In the rows, zero is written as 128.
Each named move below is a turn or a mirror, shown by a few rows before and after it. Which moves, in which order, take the first row of each later pair to the second? The first pair is answered.
move q_813:
[114  98 150 111 135 153 142  99 110 118 127 112 117 120 132 159 134 156
 134] -> [110  98 147 110 133 157 141  99 104 125 125 113 114 121 126 161 133 155
 136]
[153 147 123 168 128 107 112 140 156 121 139 137 123 123 139 121 137  81
 108] -> [156 152 118 157 135  98 110 140 148 133 130 125 120 112 134 122 122  77
 118]
[171 153 137 130 123 132  86 136 135 124 138 134 142 162  99  96 111 113
 111] -> [170 150 136 131 125 127  85 140 135 123 139 139 142 159 102  95 114 115
 115]
move q_500:
[139 136 104 129 135 140 142 118  90 147  92 105 118 109 111 133  89 115
 132] -> [146 163  86 148 133 136 124 129 115 145  99 125 135 115 121 112  94 103
 126]
[133  86 144 142 162 145 132 136 108 121 121 110 110 128  85 163 114 136
 141] -> [145 125 121 187 142 130 115 156 152 117 134 160 144 134  95 132 114 108
 132]
[141 131 115  86 119 129 129 112 129 186 126 132 183 117 109 106 102 109
 187] -> [142 128 116  83 120 136 127 119 128 185 123 125 181 112 106 108  97 107
 188]
[136 154  93 169 103 107 147 135 143 125 142 149 100 110 135  85 131  99
 122] -> [119 107 123 116 128 118 168 112  93 127 134 102  66 102 122 122 139 121
 136]
move q_806:
[138 111 122 125 123 132 103 103 115 147 101 123 165 101 107 118 134  66
 121] -> [119  75 151 119 123 152 115 101 104 121 109 137 148 124 106 138 165 107
 130]
[143 139 133 140 105 149 124 136 128 123 137 143 138 114 123 112 128 137
 118] -> [141 123 138 140 106 142 146 129 121 118 136 122 134 119 124 114 126 118
 114]
[122 115 132 111 122 135 132 113 123 122 120  92  83 124 190 146 139 155
  52] -> [121 161 108 101 110 147  75 135 149 143 111 149 120 107 175 132 126 191
  83]
[138 116 158 104 147 121 101 139 140  98 124 107 124 147 101 119 107 121
 110] -> [140 127 158 107 141 125  91 144 142 106 116 122 129 147  96 114 107 127
 122]

Between the rows of a pair lie 2 to 3 moves.
[ 79 139 157  88 138 176 156 106 102 138 110 132 134 139 132 145 110 161
 120] -> [107 179 121 151 119 155 157 130 141 137 128 153 163 145 158 106  98 107
  95] : q_806, q_806, q_500
[161 132 127  79 152  69 138 138 137 192  74 121 131  69 132 113  69 178
 152] -> [147  64 179 162 124  90 206 130 163  97 137 134  91 141 192 120 139 141
  80] : q_806, q_500, q_806
[118 109 152 142 104 140 129 146 141 116 155 153 115 159 125 125 174 138
 113] -> [137 145 121 156  93 126 114 158 162 135 152 163 140 151 126 102 152 119
 112] : q_813, q_500, q_813
[148 167 106 152 123  77 107 123 130 133 114 128 135 144 111 110 130  92
 154] -> [118 124 158 125 129 116 110 118 111 105 122 143 112 164 104 140 173 148
 167] : q_500, q_806, q_813
[139  50 149 168  87 164 161  76 126  39 167 106 124 174 145 173 194 118
 109] -> [171 154  73 201  62 146  82 124 183  83 161 192 205 154 138 116 151 119
 136] : q_500, q_806
[122  82 165 139 142 131 145 113  97 175 105  91 111  93 109 145 115 140
 153] -> [134 140 133 163 130 133  97 137 140 181 110 156 154  94 114 117 103 147
 167] : q_806, q_500
[112  98 162 129 147 152 141 138 118 103 119 153 110 150 126 167 166 157
 146] -> [151 146 113 177 127 103 144 152 156 126 130 146 140 134 145 128 129  76
 117] : q_500, q_806
[135 118 163  74 105 187 145 120 136  86 107 119 110 151 145 138 102 170
 130] -> [154 172 124 109  89 169 118 140 173 101 114 154 148 148 154 103  83 147
 121] : q_813, q_500
[115 151 126 149 113 137 103 138 157 121 127 190 144 144 134 133 151 179
 145] -> [128 169 105 143 116 131  94 142 158 138 121 181 157 126 129 120 137 167
 149] : q_500, q_813, q_500
[182 187  94 121 137 103  77 101 136 145 133  98 159 134 128 128  65  87
 135] -> [133 116 157  71 155 146  95  84  94 119 133  85 106 153 112 184 116 164
 156] : q_500, q_806
[131 142 118 164 103 131 115 154 170 114 139 183 132 141 131 105 136 134
 122] -> [118 140 127 124 118 139  98 151 148 127 115 184 137 129 104 127 137 177
 152] : q_806, q_500, q_806
[132 132 136 160 110 151 135 148 134 132 145 128 123 128 144 118  99 105
  89] -> [129 145 133 159 109 156 112 153 140 137 144 139 130 126 137 117  97 116
  94] : q_806, q_806
[148 116 123 110 113 161 136 120 145  96 179 137 107 121 156 161 170 116
 132] -> [153 142 114 106 111 160 114 129 163 104 174 165 123 114 147 153 163 128
 152] : q_806, q_806, q_806
[135 146 118 139  86 153  66 131 135 151 115 207 138 117  93 117 130 184
 179] -> [111  62 166  97 116 155 131  94  73 134 116 117  75 124  93 156 147 173
 161] : q_500, q_806, q_806
[135 104 154 103 174 129 109 103 110 144 104 105 103 123 106 163 179 177
 162] -> [175 147 119 187 147  83 134 118 157 130 137 104 123 135 148 112 165  71
  95] : q_813, q_500, q_806
[130 144  84 152 122  96 127 155 149 155 133 132 159 105 140 123 112  83
 124] -> [113  96 116 149 123 102 165 137 135 128 146  97 123 118 147 143 142  70
 103] : q_806, q_806, q_806
[181 166 102 116 161 118  97 146 145 170 112 154 130 120 131 115 125 147
 158] -> [178 120 126 169 153 117 154 136 151 114 150 136 101 155 163 116 155 106
 105] : q_806, q_813, q_500
[144 101 137  62 172 130 121 129  83 118  93 110 121 113 103 153 110 138
 151] -> [146 113 129  61 162 135 110 131  91 123  83 123 131 113  99 147 107 145
 157] : q_806, q_806, q_806
[172 161 160  55 145 111 123 101  72 208 119  96 136 107 122 144 117 158
 139] -> [177 136 173 161 112 103 177 108 121 140 179 120 120 159 184 118 160  83
  68] : q_500, q_813, q_806
[121 192 120 105 157 120  80 152 157 134 114 141 176  81  94 141 100 142
 146] -> [132 189 115 145 145  99 115 152 173 121 130 123 176  90 119 122  96  86
 105] : q_500, q_806, q_500
[121 122 126 183 122 135 144 154 127  98 148 160 132 169 164  97 169 100
  70] -> [148 162  92 183 123 112 134 160 127 138 130 148 154 132 149  79 128  75
  81] : q_500, q_813, q_500
[133 152 113  97 120 126  82 164 142 126 115 122 164 116 139 130  99 143
 139] -> [127 115 130  77 133 121 118 143 110 125 119  69 141 112 142 146  99 130
 127] : q_500, q_806
[ 96  94 146  80 169 160 121 118  76 123 122  86  74 134 123 157 141 164
 142] -> [122 126 117 187 128 124 151 133 136  92 162 105  93 162 172 108 144  65
  84] : q_500, q_806
[144 178  96 139 129 116 111 164 162 124 111 176 174 111 136  73 107 116
 135] -> [104 106 158  86 157 162 130 146 108 101 107 161 128 125 113 130 148 199
 162] : q_806, q_806, q_500
[148 159 137 100 144 113 124 121  87 179  76  93 110  77 104 158  72 112
 132] -> [143 167 132  96 142 132  96 134  97 182  72 130 117  79  93 159  81 150
 153] : q_806, q_806
[123 123  95  42 130 121  90 142  88 162  91  92 129 146  93 151 128 169
 157] -> [142 103  90 137 103  86 159 140 121 111 137  63 114 184 155 127 141  63
  79] : q_500, q_813, q_806
